In the rows, zero is written as 128.
Named moves (each a turn or a mirror), then the moves between two rows, first move first; the first pair answered:
k_55:
[145  83 109 188 109 136 121 184 141 157 131 128 119 136] -> [ 90 143 123 126 124 151 166 173  89 160 130 153  92 127]
[120 153 124 116 125 120 105 122 143 102 125 111 160  75] -> [120 157 127 114 124 118 107 120 145 102 123 112 157  79]
[202 104 136 120 133 137  99  91 213  93 123 108 158 155] -> [125 184 157  38 154 159 161  82 147 101 128 145 114 145]
[114  96 151 181 141  75 131 145 165 128 147  81 144 135] -> [ 64 153 166 125 153  91 177 138 118 130 155 103 115 124]
k_156:
[150 101 127 168 122 137 131 128 148 131 123 118 150 152] -> [137 105 126 153 126 153 155 131 141 135 131 118 137 166]
[144  99  98 166 106  85  70 119 158 139 151 132 170  72] -> [107  69  78 178 101 119 126 168 121 171 184 128 121 118]
[123 143 117 129 143 137 127 112 131 120 121 123 119 137] -> [133 142 119 135 138 132 113 113 132 119 117 126 123 133]
[ 31 159 126 148 148 114 154 141 159 126 163 135 135  95] -> [ 42 171 133 142 152 106 141 123 168 118 157 138 145  82]
k_994:
[ 76 153 129 103 148 145 149 105 180  97 132 111 154 144] -> [ 96 203 132  96 136 137 111 116 124 112 108 138 141  95]
[142 142 164  92 140 124 123 108 119 133  98 147 153 105] -> [102 117 139 147 134  99 133 145  96 145 114 141 144  94]
[151  77  93 172  96 156  99 128 130 138 147 108  96 113] -> [172  85 106 138 105 177  99 104 161 127 142 107 108 130]
[159 156 141 129 122 132  69 142 129 133  99 148  92 125] -> [117 103 116 182 127 110  97 167 135 139 130 136  91 144]
Then:
Each pair is two moves apart.
[152 161 144 113 160 151  62 151 134 159 140 152 126 137] -> [126 113 131 136 167 151  95 153 170 154 164 131 136 171] -> k_994 then k_994
[185 131 160 115 134 146 179  98 101 116 158 134  66 165] -> [226 128 157 153 127 104 114  83 123 105 132 131 107 125] -> k_156 then k_156
[122 165 131  92 116 128 144 121 105 116 128 154 107 117] -> [128  94 106 165 103 103 132 144 136 119 144 131 123 136] -> k_994 then k_55
[117 139 142 104 138 170 166 123 140  99 172 126 129 179] -> [152 121 140 122 134 159 134 114 174  86 163 119 152 181] -> k_55 then k_156
[ 88 132 146  76 144 166 191 108 143 117 156 122 120 178] -> [104 182 139 127 122  91  97 121  77 126 104 153 137  61] -> k_156 then k_994
[ 93 122 105 138 113 108 127 153  82 140 120 159 112  99] -> [ 97 100 122 103 139 127 155  99 170 105 133 137 152 149] -> k_994 then k_156
[118 123 115 125 151 130 151 137  97 128 117 117 150 110] -> [125 115 122 117 156 132 146 122 121 117 116 114 166 117] -> k_994 then k_156
[162 141 110 101 115 196 174 138 132 129  99 111 122 159] -> [124 111  86 151 113 169 182 172 108 147 115 108 113 154] -> k_994 then k_994
[132 123 118 145 121 134 121 144 115 139 132 132 102 133] -> [136 122 133 121 132 146 135 119 139 125 136 129 117 152] -> k_994 then k_156
[ 74 166 125 134 128  89 136 124  83 137 121 164 154  70] -> [ 61 115 126 139 147  96 167 103 154 114 146 136 180 120] -> k_994 then k_156
[108 105 101 166 152 138 144 136 128 154 124 131 114 140] -> [116 154 124 110 161 162 150 107 122 143 111 139 112 134] -> k_156 then k_994
[110 106 132 140 121 106 134 153  98 130  96 135 119 121] -> [144 129 155  93 127 126 128 121 124 117  83 130 130 133] -> k_994 then k_994
[133 120 125 123 133 147 141 134 126 126 136 135 106 156] -> [151 130 132 116 130 144 120 132 122 128 125 138 107 145] -> k_55 then k_994
[152 166 112 141 102  91 136 133 112 118  94 116 125 100] -> [139 116 100 148 109 108 176 137 149 111 124  93 127 153] -> k_156 then k_994
[165 124 129 113 112 132 112 140 139 120 130 124 130 155] -> [143 147 126 113 110 126 113 151  98 129 125 136 116 134] -> k_994 then k_55
[ 82 162 148 111 161 112 145  75 130 125 145 125 140 107] -> [ 94 115 120 190 140  81 112 115 124 146 143 111 139  99] -> k_156 then k_156
[153 143  83 136 122 131 125 139  95 161 119 147  63 143] -> [151 150  92 114 126 149 139 128 105 158 121 146  64 157] -> k_55 then k_156
[213 143 127 166  83 122  38 150  90 147 112 133 128  97] -> [157 141 116 149  84 162 111 190  39 175 144 139  71 138] -> k_156 then k_55
[189 187 144  28 122 196 143  64 164 108 135 155 137 132] -> [176 120  80 212  83  78  64 146 110 147 133 151 150  48] -> k_156 then k_994
[147 109 132 194 118 136  98 159 132 143 125 128 129 141] -> [151 106 142 161 127 166 126 143 158 134 135 123 123 175] -> k_994 then k_156
[135 123 132  99 115 188 155 158 112 144 141 127  81 169] -> [163 122 141  84 120 193 144 134 145 128 135 121 104 175] -> k_55 then k_156
[130 132 125 145 131 122 150 127 108 143 138 140 129 126] -> [152 123 132 140 133 133 147 109 137 131 139 133 143 145] -> k_55 then k_994
[138 106 112 132 123 157 136 159 103 137 133 119 109 152] -> [158 144 135  91 138 149 113 107 128 112 113 129 141 122] -> k_156 then k_156
[133  71 143 134 127 173 151 114 193 120 145 103 168 206] -> [204 142 148 147  87 149  50 144 107 148  88 134 149 115] -> k_994 then k_156
[107 155  93 108 103 133 133 148 112 155 121 142 135 155] -> [142 139  95 123  99 121 100 135 149 145 108 132 161 151] -> k_156 then k_55
[137 109 125 125 136 137 157 149 147  85 152 105 121 123] -> [134 133 123 140 127 123 136 165 105 101 139 117 106  91] -> k_994 then k_994
[135 149 141 140 115 102  94 123 120 113 105 132 131 102] -> [ 92 113 129 167 124  93 126 134 132 114 133 121 130 122] -> k_55 then k_994
[114 140 133 121 135 124 134 126 106 142 117 135 108 128] -> [128 140 134 130 134 111 108 118 115 141 106 136 120 114] -> k_156 then k_156
[158 126 125 139 102 145 129 166 100 152 133 133  89 146] -> [152 134 140  90 121 162 157 127 138 128 138 120 105 167] -> k_994 then k_156
[155 137 121 127 124 138 125 174  78 144 130 127  94 135] -> [127 102 117 124 135 146 163 167 106 136 154 112  99 170] -> k_994 then k_55
[137 167 110 123  96  90 116 135  67 142  92 144 113  91] -> [160 124  99 165  87  84 101 151  85 146  94 128 117 106] -> k_156 then k_55
[112 141 159  72 136 156 150  85 158 130 143 100 145 162] -> [128 177 149 116 109 112  82 118  84 160 107 123 132  88] -> k_994 then k_156
[ 71 126 139 112 149 151 184 132 151 128 104 157 144 132] -> [ 89 152 143 128 140 116 137 128 131 124  77 170 162  82] -> k_156 then k_994
